50 stands for zero in the data rows.
Here are some points, each followed by its number:
[55. 57. 50. 46. 60. 59. 81. 32. 66. 91. 65. 88.] 0
[60. 77. 39. 54. 39. 72. 63. 34. 42. 51. 42. 61.] 1
[60. 75. 39. 59. 33. 62. 22. 52. 17. 13. 27. 34.] 2
[51. 64. 35. 56. 38. 59. 58. 49. 43. 33. 38. 41.] 3
[47. 36. 53. 45. 52. 41. 60. 51. 67. 57. 55. 47.] 4
[53. 51. 52. 49. 53. 56. 29. 49. 39. 45. 48. 44.] 5
[40. 39. 46. 52. 50. 39. 31. 67. 48. 28. 48. 24.] 6
[44. 37. 52. 52. 52. 37. 45. 59. 53. 40. 50. 32.] 7
[56. 56. 45. 47. 37. 54. 42. 42. 46. 36. 35. 36.] 8
[49. 54. 41. 55. 41. 48. 40. 58. 41. 26. 39. 33.] 9
[55. 48. 57. 50. 58. 53. 54. 43. 52. 67. 59. 65.] 10
[54. 44. 57. 44. 44. 47. 34. 43. 48. 43. 41. 38.] 11
[49. 56. 44. 49. 45. 55. 37. 49. 42. 36. 40. 39.] 12
[44. 43. 59. 54. 69. 42. 52. 63. 52. 71. 72. 67.] 13
[51. 44. 58. 47. 47. 42. 48. 48. 53. 51. 50. 45.] 14
[44. 36. 55. 51. 51. 35. 33. 61. 50. 33. 45. 28.] 15
[56. 59. 45. 52. 37. 50. 50. 48. 45. 40. 43. 47.] 16
[70. 53. 65. 41. 56. 56. 56. 27. 54. 93. 65. 91.] 17
[45. 47. 47. 56. 44. 42. 30. 66. 37. 20. 39. 26.] 18
[43. 52. 45. 54. 56. 62. 79. 46. 62. 66. 58. 62.] 19
[47. 40. 54. 46. 49. 37. 43. 52. 57. 50. 50. 48.] 20
[19. 19. 45. 43. 74. 57. 78. 55. 86. 54. 63. 30.] 21
[47. 38. 52. 47. 45. 41. 60. 52. 64. 46. 49. 37.] 22
[37. 40. 45. 51. 50. 38. 34. 65. 50. 32. 48. 29.] 23
[42. 30. 58. 41. 59. 48. 40. 46. 61. 53. 52. 41.] 24
[24. 26. 45. 47. 69. 65. 79. 53. 78. 49. 56. 27.] 25
[60. 67. 41. 45. 30. 68. 57. 27. 49. 37. 31. 44.] 26
[42. 45. 49. 56. 42. 35. 26. 67. 38. 23. 43. 26.] 27
[48. 43. 61. 48. 57. 44. 27. 46. 46. 54. 54. 50.] 28
[40. 54. 41. 51. 57. 60. 63. 53. 56. 47. 48. 49.] 29
[51. 60. 43. 53. 36. 50. 38. 55. 40. 24. 38. 36.] 30
[51. 62. 39. 62. 37. 44. 53. 62. 39. 29. 45. 41.] 31
[61. 59. 54. 44. 51. 61. 36. 36. 41. 55. 47. 58.] 32
[44. 39. 56. 55. 71. 40. 55. 68. 55. 72. 73. 68.] 33
[42. 39. 55. 53. 55. 34. 47. 64. 54. 49. 58. 44.] 34
[43. 55. 43. 55. 50. 55. 71. 54. 57. 53. 57. 57.] 35
[48. 52. 46. 52. 45. 47. 40. 52. 40. 32. 42. 34.] 36
[41. 42. 50. 53. 56. 53. 75. 56. 63. 62. 64. 54.] 37
[53. 71. 33. 58. 46. 71. 78. 45. 46. 52. 52. 68.] 38
[49. 54. 45. 55. 49. 51. 75. 56. 58. 59. 54. 61.] 39
[48. 52. 46. 52. 53. 52. 62. 51. 57. 60. 53. 56.] 40
[42. 49. 48. 50. 64. 60. 42. 52. 44. 50. 56. 49.] 41
[43. 46. 48. 55. 48. 45. 55. 59. 53. 41. 53. 38.] 42
[51. 55. 50. 54. 43. 42. 1. 60. 20. 18. 36. 26.] 43
[44. 43. 50. 48. 46. 40. 46. 52. 56. 46. 48. 40.] 44
[51. 52. 45. 52. 46. 48. 43. 54. 43. 34. 39. 40.] 45
[44. 59. 36. 52. 41. 56. 59. 53. 47. 31. 42. 35.] 46
[43. 33. 62. 42. 54. 37. 8. 52. 46. 41. 45. 31.] 47
[44. 37. 59. 49. 67. 38. 61. 62. 60. 76. 71. 69.] 48
[47. 53. 47. 51. 45. 56. 49. 46. 49. 38. 42. 40.] 49
[39. 44. 43. 48. 49. 55. 61. 57. 57. 30. 45. 24.] 50
[39. 44. 43. 56. 52. 42. 49. 65. 49. 30. 44. 30.] 51
[53. 55. 42. 50. 30. 47. 52. 48. 48. 22. 32. 22.] 52
[49. 59. 43. 52. 48. 61. 54. 48. 45. 53. 52. 62.] 53
New points follow, each followed by the numbers of its two nearest points above, looking only along the 5 directions in which the numbered points spread most, nearest first.
[50. 77. 36. 60. 53. 79. 84. 43. 47. 64. 56. 77.] 38 1
[55. 61. 44. 51. 38. 49. 48. 48. 44. 41. 42. 50.] 16 45
[51. 38. 63. 42. 64. 47. 26. 49. 45. 59. 56. 53.] 28 24
[65. 61. 56. 49. 50. 55. 64. 30. 51. 85. 61. 90.] 17 0
[43. 29. 67. 40. 86. 51. 99. 39. 92. 99. 92. 99.] 0 48
[66. 54. 55. 44. 50. 45. 81. 36. 67. 88. 61. 83.] 0 17
[62. 56. 52. 50. 49. 52. 82. 38. 65. 85. 61. 84.] 0 17
[62. 51. 61. 44. 52. 54. 75. 32. 67. 92. 64. 84.] 0 17
[63. 59. 54. 46. 56. 60. 76. 34. 61. 88. 60. 88.] 0 17
[61. 58. 54. 48. 50. 58. 60. 34. 51. 72. 55. 73.] 10 53
[59. 74. 39. 53. 37. 72. 71. 32. 47. 56. 42. 64.] 1 38
[55. 61. 42. 51. 36. 53. 61. 49. 48. 42. 41. 46.] 16 3
[51. 47. 54. 47. 47. 40. 33. 51. 47. 46. 43. 41.] 11 44
[56. 56. 54. 57. 52. 48. 27. 55. 30. 45. 50. 58.] 5 28
[61. 80. 36. 56. 33. 60. 37. 49. 26. 26. 29. 49.] 2 30
[67. 56. 66. 45. 56. 48. 52. 31. 51. 91. 64. 90.] 17 0
[51. 49. 52. 53. 38. 24. 22. 63. 35. 30. 41. 33.] 27 18
[55. 76. 33. 60. 40. 65. 50. 51. 31. 34. 38. 55.] 3 1
[56. 61. 42. 53. 37. 54. 52. 47. 47. 35. 40. 45.] 16 3
[56. 46. 60. 48. 42. 38. 22. 48. 39. 40. 42. 39.] 11 5
[58. 57. 53. 46. 54. 59. 78. 33. 63. 82. 60. 82.] 0 17
[40. 29. 56. 45. 54. 39. 32. 59. 53. 34. 48. 27.] 15 23
[64. 52. 60. 44. 52. 47. 52. 37. 54. 75. 55. 75.] 10 17
[52. 58. 47. 50. 44. 56. 28. 49. 36. 36. 42. 42.] 12 5
[52. 44. 56. 45. 43. 45. 34. 40. 48. 40. 39. 35.] 11 8
[59. 51. 60. 45. 48. 55. 39. 36. 43. 63. 52. 58.] 32 10
[54. 50. 56. 47. 54. 45. 95. 46. 75. 93. 69. 86.] 0 19
[44. 36. 60. 42. 57. 46. 40. 44. 58. 47. 48. 34.] 24 44
